In the data rows, the value 50 means zero.
Here are some numbered points:
[72,39,53,41,49,47,37,47,46,50,75,40,39,71] 0
[63,33,60,52,41,83,38,52,34,37,86,36,35,70] 1
[42,58,42,48,35,71,58,51,47,55,50,69,55,69] 2
[52,68,69,40,42,43,70,46,50,60,43,59,43,41] 3
[40,64,49,52,41,63,65,47,45,48,43,75,63,53] 4
[81,36,52,38,52,56,29,68,46,41,61,29,37,62] 5
[38,44,43,57,62,34,45,45,54,53,47,46,55,40] 6
[64,42,29,40,61,33,43,38,60,64,52,51,47,57] 7
[37,38,54,64,56,40,37,65,52,47,44,43,66,44] 8
[41,38,41,66,61,52,41,39,43,40,50,44,50,38] 9
[45,44,65,52,70,32,46,41,60,37,34,51,62,36] 10
[40,57,29,56,59,46,52,35,41,65,58,46,37,40] 11
New points follow, each followed by the number of its nearest point above by angle.
[44,41,43,67,60,58,38,39,37,42,52,45,39,45] >> 9
[68,85,43,20,26,30,83,91,63,99,37,35,31,43] >> 3
[48,35,58,61,51,44,30,63,49,43,53,34,49,48] >> 8
[30,87,52,57,33,74,80,29,45,47,42,90,57,46] >> 4
[70,85,37,24,38,35,84,77,68,98,36,32,40,39] >> 3
[45,49,57,63,57,53,48,37,39,39,50,52,46,45] >> 9
[40,45,48,57,44,49,46,57,54,47,37,55,67,51] >> 8
[31,64,45,54,48,55,66,37,53,49,48,74,56,46] >> 4
[30,76,62,47,36,56,79,34,40,39,47,85,57,49] >> 4
[47,45,42,52,47,47,46,62,58,56,47,42,53,51] >> 8
[41,40,47,58,67,36,44,41,52,47,48,41,60,38] >> 6
[50,61,46,48,49,52,60,43,57,44,43,64,62,43] >> 4
[30,72,45,62,42,73,67,29,43,44,48,77,53,42] >> 4
[34,73,60,48,39,56,76,37,42,40,47,83,61,49] >> 4
[43,53,36,49,37,75,51,57,44,59,38,60,52,65] >> 2
[49,32,45,59,53,76,34,46,35,35,70,40,34,51] >> 1
[51,38,47,53,61,36,40,46,54,53,51,44,54,47] >> 6
[34,75,46,55,41,60,71,31,46,55,47,76,53,46] >> 4
[45,46,43,52,62,36,50,38,52,54,48,50,51,42] >> 6
[61,44,37,45,60,30,41,38,60,58,53,46,47,52] >> 7
[45,37,37,66,60,47,34,46,43,41,50,42,56,43] >> 9
[40,40,43,68,62,51,42,39,45,43,48,46,51,42] >> 9
[58,49,36,36,48,38,51,56,78,62,29,37,46,35] >> 7
